The rows below come in pairs that one turn or mirror swaps. Which row does each named row swap with?
The rows were stretched afterwards, more along some directions than others.
fela: [ 15  -3  -2  29   2  -3   5  32  -4  13   7  -4 -13   1 -17  24  19  19]
relef: [ 16  -9  -3  19 -16   2  24  34  -8  17  27 -14 -13   9  -2  19  13 -14]
Lubuk: [  5 -24   8  31  -4  -7  12  22  13   8  11  -3  -4  13   5  -7  22  -7]
Ziza: [ 24   6  10   6   8   1   4  20  11 -17 -19   5 -12  11 -12  17   7 -10]
sez: [ 23   3  -2  32   7  -5   0  17 -11   9   8 -24 -16  19 -16  24  26  23]
Laved: [ -1 -10  10  28  -4  11  15  -4  -2  20  11 -27 -25   9  -1   7  30   0]
disa: [ 15  16   5   5   8   8  18  -3 -11  -2  16 -31 -11  11  -6  10  36  -5]
Dava: [  9   9   3  26 -19   4  28  26  -7  17  12   7  26   5  13  19  14  -8]
gal: [ 19  16   2  17  10  17  24   7 -16  10  13 -30  -9  15  -9  17  38 -13]
debu: [ -6 -14   3  37   1  -9  12  20   8  10   2  -4 -10  13   5   4  20   1]
Dati: [ 22  -2  12  25  19  32  22   2   1  16  23 -15   0 -14  21   3  21   6]
Sofi: [ -3  -7  -4   2  12  14   8  -3  20   6   7 -20 -26 -11  30   1  23  -4]
pavi: [ 23   3   1  -1  -2  -1   4  26   6  -6 -16   6  -6  11  -7  25   7 -10]
Nedo: [ 18  -3 -13  35 -20  -6  18  30 -16  27  23 -19 -10   1  -1  17  25 -12]
Dut: [ 15   1   2  17  15  10  15  12 -25  18  26 -19 -19   4  -3  12  31 -13]
bup: [ -4  -7   1  -5  -2   6  17 -13   0   3  13 -21   1  24   8  17  22 -10]
masut: [  2  -3   7  49   5  -4  11  30  10   7   1  -3 -12   1   0   2  21   0]
kek: [-12  -3  -3   3  19  15  -8   2  15   7  12 -14 -32   0  28  -1   6   3]
Modap: [ 29  -1  20  19  -6  32  22  16   9  25  27 -15   7 -12  21   5  31  13]
nebuv: [ 15 -11   5  32  12  25  -2  12 -12  38  36 -24 -13   0  21   1  31  19]
dolo: [ 18  -7  16  -9  17  -3 -13  21   3 -11  -7  -3 -25  16  -1  11  12   4]
Durug: [ -3   1   7   8  11  18  -9   7  30  -3   1   1 -30  -6  23   0  -1  -4]
Tinep: [ 13  -8   2  34  19  31   6  17  -2  29  29  -5  -1 -12  19   1  13   9]
mupif: [ 28   6  10  14  19   2   8  17   8 -22  -6   0  -8  10 -15  14  14 -13]
kavi: [ -8   1  11  34  -9   7  21   0  -2  25   7 -21 -16  -4   0   3  29   7]
seke: [-10  -2  -6   5  -4  -2  17  -5  -3   4   9 -16  -1  26   1  24  23  -7]
gufog: [ -5   6  -3   3  -8   9  19 -14  -8  11  11 -22  -4  28   6  27  28  -1]
Bel: [-10  -7   6  36  -9   4  25  -3 -15  33  16 -20 -10   1   6   6  30   3]
rebi: [ 15   6  12  31  17  41   5  10   4  25  30 -19  -4  -4  19   1  25  11]
luv: [ 12 -11  -6  36  -1  -6  12  11  11   6   2 -21  -2  20  -1   2  30  -4]
gutef: [ 0 12  4 26 -2 -1 14 14 -8 17  4  8 22 -4 11 12  9  1]
Vot: [ 21   2  14  36  -7  36  10  15  10  29  29 -10  -1  -9  16   2  27  19]
zes: [ -7  -5  -5   1  -2   8  14 -10  -4  15  17 -25  -1  29  14  15  24 -13]
Sogef: [  3   8  10  20  -3  17   2  10  28   0  12  -4 -24  -1  20   0   9   5]
nade: [ 29 -11  13  22  11  32   9  16  10  31  23 -21 -14  -8  17   7  30  11]
mar: [ 18  10  10  -1   0  12  14   1 -10   6  10 -31  -9   6  -1  12  38  -9]
Vus: [  5 -14   5  46   1  -1  17  28  19   5   2  -1  -8   9  -5   3  16  -7]
pevi: [ -8   7   3  -1   2   3  16  -8   1  -2   2 -16  -7  32   2  23  24  -3]
Lut: [33 -5 12  9 -2  3  8 24  7 -9  0  6  5  1 -9  9 14 -7]
Fupip: [  5   2   5  10   3  13  15   1  26  -2   8  -6 -26 -11  17   6  14  -4]
Biti: [ -5  -5  -1  20  14   3 -11  10   8  10  13  -7 -36  -3  24  -1   7   6]
Saze: [ 20  22  -4  17  13  15  27   7 -24  11  17 -30  -5  21 -10  27  33 -11]
Fatu: [  5   4   6  21 -20   1  30  21 -13  20  16   4  30   1   9  18  14  -9]
lev: [  6  14   3  44  -7   0  25  -9 -16  24   8 -23   1  -8  -2   3  30   7]
bitug: [  5   6   5  16  16  11   6  11  21   6   5 -10 -37 -16  21   5  10  -2]
Dokuz: [ 2  8  5 22 -9  0 25 16 -8 14 13  3 27 -8 12 11 16 -7]
gop: [  9   5   9  20 -22   7  32  22  -9  22  12  10  27  -1   9  17  15 -14]
ruvoz: [ -8   2  16  30  -4  -1  16 -11 -12  24  12 -17 -10  -8   2  -4  31  16]

Swapped with Tinep: kek
Swapped with masut: Laved
Swapped with gal: Ziza
Swapped with Vus: kavi
Swapped with fela: relef

The rows below come in pairs that one turn or mirror swaps. Which row does each named row swap with?
The rows were stretched afterwards, more along some directions than others.
kag: [  1 -13  24   7  16  -9 -28  -6 -27  -7  10 -29 -18 -24  39  27  -1  51
   7  -7  18  35   1   3 -11 -17   8 -34]
Salis: [ -8  -6  38  11   8  -1 -21  -8 -22  -6  21  -7  -9 -14  37  31 -15  37
  10  -4 -14  45  17   5 -37 -17  18 -27]
Keb: [-29 -12   6  18  20   5 -25 -24 -18  -8   9   2   5  11  34  22  -4  35
  -3   4 -25  19  -5  15 -24  -5  19   2]
rav: [-33  -1  11  41  -3 -16 -39  -4   2  -8  12  -4   9 -15  23  49  -2  11
  -3  -1  -6  36  12 -12 -30  22  -3   1]
Megup: [  4 -14  13  32  -4 -15 -37   1 -17 -32  16 -54  11 -16  36  23 -27  45
  -2 -15  14  41   0  -6 -14  -5  14   7]
meda: [ -7 -11   6 -11   4  14  14 -17 -18  -2  -9 -13 -13   8  37  25 -13  31
   1 -23  17  29 -19  18  -1 -22  29  -9]
loze: [-30  -9   4  37  -5   2 -20   6   8 -22  17 -25  17   5  33  23 -26  44
   0 -11   5  36  10 -17 -16  26  18  -5]
Fubo: [  8  -2  23  42  10 -20 -42 -21 -20  -6  43 -26  -9   2  36  14   1  41
   1  -6 -29  50  24 -12 -14  -1   7 -10]
Ruzop: [  0   2  24  29  29   8 -17 -21 -22  -2  30 -26  17  11  23  40   6  26
 -23   1  -5  45 -23 -29 -24  -4  19  18]
Mek: [-17  10  12  11   6  28  -2  -4  -5  -2  -7   7 -12  -7  26  24  22  22
  -9 -23  16  23 -16   4  -6  13  10 -34]
zuta: [-12   7  45  42  21   9  -4 -15 -46   2   7 -19 -14  -5  29  28  -9  49
   2 -13  12  33  -3  -6 -27   2  15  -3]
gan: [ -7  -3  22  22  -2  -5 -39 -26  -8   2   8  -7 -19   3  16  26   0  42
   7 -20 -28  31   8  16 -14  -6  16  -3]
kosut: [-25 -21  16  11  28 -17 -50 -14 -30   4  27 -42  -6 -10  19  22   9  57
  -4   0 -31  49  -3  13 -33  -2  17 -13]
mafam: [-13   1  36  12  28   6 -11 -11 -33 -10  24 -15 -22   2  50  23   5   8
  19   7  12  19 -17  18   9  -8  -3 -24]
lek: [-17  -5  35  27  13 -13 -53 -18 -22  -4   0  -8   6  -5  29  37  23  63
   2 -10 -31  44  12  -5 -39   7  22  -4]
Turu: [ -8  12  24  14   3  10 -13 -28 -48 -13 -27 -25  -4  -2  18   7  -2  61
  -7 -20   0  30  -3  14 -20 -15  11   9]
rutu: [ -8 -20  13  38  -4  -6 -29  -9   1 -30  25  -5  36  15  21  44  -3  38
 -17 -12 -15  43  -2 -28 -25  18  20   6]
Lar: [-10  15  21  17  16  -1 -35 -33 -28 -10  10 -19 -17  -6  15   5  -2  50
   5   3 -28  49   6   9 -17 -14  15 -15]
zur: [ 20   5  24  16   9 -20 -31 -25 -18  13 -11  14  13 -26   8  41  30  41
 -19 -13  -3  34   5 -26 -39 -16  -4 -21]
bufiv: [ 20 -24   4  23  -2 -36 -61 -17 -13  -4  18 -12  11   7  34  38   6  39
  15  -1 -31  36  23 -18 -25  12  23   7]
Viles: [-20  -6  25  33   3   4 -10 -29 -24  -7  -4 -29 -13 -12  34  12  -7  56
  11   1 -17  17  12  12  -1 -12  28  18]
gon: [-25  -2  11  28   4 -11 -15  -4 -11  11 -22 -14 -20   5  17  18 -23  27
  23   8   4  13   4  24 -13   9  24  22]
kep: [-11   9   5  20  -1 -11 -41  -8  16   7  -4  -7 -11  -2   3  22 -15   7
  -6 -11   1  31   6   8 -34  15  18  -4]
navo: [ 13 -19   8  36  -8 -17 -34  -2 -41  -8  25 -33  -1  -4  28  17  -3  44
  20   8  -8  34  11  -8   4  18  11 -13]
Vum: [-14 -19  11  16  12 -15 -18   4 -21   9  18 -31   5  10  30  19 -15  45
  13   1 -12  13  -1   9 -28  14  22  14]
kav: [ -6  14  24  28   7  26  -6 -26 -14 -25 -10  -6  -6  -9  44   8  11  29
 -20   1  18  33 -17  -5   4 -23  11 -12]
Risi: [ -6  21  29  17   1   7  -7  -9 -32 -12  -4  -8 -19   0  30  22   6  31
  11   3  12  23  -5   0  -9  15   6  -2]
git: [  3  -5  24  23  11   0 -12  -8 -27 -11  21 -21  -1   5  56  28   5  51
   3 -28   9  30 -13 -16  -5 -14  16 -14]
fode: [ 17  -1  33   9  13   2 -22  -3 -34  10  13 -31 -15 -31  22   0  15  42
  -3   2  -6  36   0   0 -21 -25   8 -33]
fiz: [-28   1  19  16   8  -5 -29 -14  -6 -17  21 -27 -15   8  47  13  -6  36
   8  13 -11  36  -5  25   4 -20  15   3]
bubus: [-10 -16   0  18  11 -15 -61 -12 -26 -14  24  -8   3  11  27  32 -12  28
  -2  -4 -26  39  -7   8 -16   0  21  -6]
fab: [ -4  -1   1  21   5   7 -31   0 -32 -12 -12 -13  -4 -31  13  21   0  36
  -3 -10  -1  30 -16  34  -2   1  11 -18]
tane: [ 13  -4  -5  33   3 -13 -25  -7 -12  -6  -5 -24   8  -5  30  20  -4  38
 -12  -3 -16  14  10   0 -15  -4   8  16]
Mapu: [-11   8  26  12  -2  12 -14 -20  12  -5 -18  -3 -12   9  28  33  10  34
 -12 -37   2  22 -15   3 -22 -14  21   3]
Niru: [  3   1  30  40  15  -9 -31 -31 -16  -8  -8  -8  -2 -19  29  45 -10  75
  -9 -18   5  55  23 -24 -26 -25  10   5]
fer: [ 13   7  19  20  21  15 -20 -14 -15 -24  22 -21  -2   8  65  31  -8  29
  -2   3  15  34 -11  -4  16 -17  17 -13]
pib: [  4  12  32   0  10  -1 -42 -28 -19  -1  -1 -20 -21  -2  20  24   7  36
 -11   6 -23  26 -15  19 -15 -34  22 -11]
firi: [-34  -1  13  23  -4  -7 -32   9   4  -8  11  -9  -9  15  37  21 -18  18
  32  -2  -5  15  10  27  -8  24  23  -9]
pab: [-29 -15  -6  39 -10   3 -24  -3  -3  -8  -1 -15   0   6  35  19 -14  36
   9  -9   3  21  -7  13  17  18  23  18]
nar: [ 14  19  26  42  13  -4 -48  -3  -5  -6  12 -22  -1 -20  14  30  11  20
 -14   1  23  43   5 -36 -27  17  -7  -8]
voga: [-20  -7  37  24  -1  13 -27 -13 -10 -33   9 -27  -9  -1  38  32  -1  45
  -1 -19  -8  37  13  -5 -18  12  22   1]
gen: [ -1 -14  19  28   4  -3 -10 -15  -6 -26   2  -7  -9   9  32  23  -3  51
   6 -17  -3  22 -13   3   2 -27  17  22]
Sevup: [-29 -17  18  15  -9   8 -10 -23  -7 -27  11  -8   8   6  47  36 -10  40
  -4 -25  -8  43   8  -8 -16 -16  18  10]
pek: [  2   6  32  30  26   4  -6 -21   8  -3   4  -9   1 -20  25  40  11  19
 -30  -6   2  34  -9 -20  -4 -38   4   8]
Kubob: [-10   3  15  34  -2   7 -28   1 -24 -15  14 -11  -8  -9  41  36   9  12
  -4 -21  -7  42  -1   6 -23   3  18 -14]
pugi: [ -7   9  25  54  35  -3 -21 -17 -22   3 -12  -7  -4 -12  -2  14  -7  33
 -16  -5  -6  35   3 -17 -21 -20  13   3]
devap: [-17 -10  26  19  11  -3 -23 -21 -13 -19  44 -18   1  10  56  43 -10  19
  17  13 -26  36   4  -8   0  12  20  -2]
Mevag: [-10 -13  14  21  20   8 -36  -2  -1 -32  38 -17  -4   4  51  44  -2  14
  14   3   0  23   9  -3   8  11  10   2]
Voked: [-27  -9   1  10   3   1 -27 -27 -19 -34  10  15  -9  11  38  30  11  29
   1   6 -23  35   0  15 -12   2  10 -19]
valo: [-19 -16  40  10  18 -15 -23 -16 -15   1  23 -22 -24 -28  52  24   6  37
  22  -4 -13  35  15  12  -5  -8  12 -19]
muf: [ 10   3  11  22  24 -23 -51 -10  -5   7  15 -38  -7 -19  11  12 -11  34
  -8   9   2  47  -5 -11   2  -2  13 -11]
Tiba: [ -7  -4   8  13  14  -7 -24  -9  -9 -10  22  -4  10  21  21  25  -4  25
   7  -1 -13  14 -25  -3   7   3  24 -10]
giki: [  1 -15  15  22  11  -8 -40  -5  -2  10   7 -28   9 -16  31  30  17  51
 -10 -21 -14  27 -14   6 -17 -16  27   8]
salu: [ 15 -11  20  26   5  -2 -26 -20 -28 -28   7  -7  10   9  24  41   3  58
   3  -9   2  45  12 -32 -17 -11  13  12]
Tamav: [  9   7  19  33   5  16 -32  -8 -24 -13  -3   2  -3  -4  35  37  -1  11
  -7  -7  19  39 -30 -13 -21  -2  10 -24]
talin: [ -9  -1  28  27  18  19 -44 -13  -7 -25  25  10   7   6  47  57  17   9
  -8 -13 -14  57  -8 -26 -31   9  11 -27]
kemi: [-11 -10   1  19   6  -9 -42 -13 -29 -27   1 -43   7 -17   7  23 -12  43
 -10  -4   3  39   0   2 -23 -11   8   9]
Tagi: [  4 -28   2  22   7  -5  -2  -7 -27 -13   0 -16  11 -12  37  42 -15  29
  10 -10  11  26  -1   0 -10  -6   9  12]
dige: [-25  -6  15  14   1  19   6 -17  -7 -31  -1 -24  -4  11  40   8  -6  29
  -3  -9  -5  30  14  10  -5   3  14 -15]
Boto: [-10  10  18  19  18  18 -16 -10 -14 -12   3  -5  -3   0  20  50  26  -8
 -11   4   0  20 -18  13 -17   5  13 -10]
zivu: [-18   6  27  30  24  -6 -15  -8 -34   8  14  -4 -23 -10  34  16   6  36
  14  13 -13  54  -4   3 -12   7  22 -25]
Zib: [  9  -9  20  32  27 -13  -3  -7 -24  31 -11  -9   2 -10  21  16   0  55
  -5 -17  20  49  -5  -9 -20 -16  22  -7]
ledog: [ -8  -2   6  22   8 -19 -40  -2   2 -15   4 -32   2 -15   6  14   3  32
 -11  12  -6  40   9 -22 -11  13   5  -7]
nune: [ 11 -18  -5  19   3  -7 -36  -4 -24  -6  13 -22  17  18  28   8 -13  45
  12 -11   3  34 -12 -11 -20   4  20   6]

Swapped with zur: mafam
Swapped with giki: gon
Swapped with Tamav: fode
Swapped with kag: nar
Swapped with gen: tane
Swapped with Vum: Mapu
Swapped with Salis: talin
Swapped with Voked: Fubo
Swapped with kosut: kep
Swapped with Keb: gan

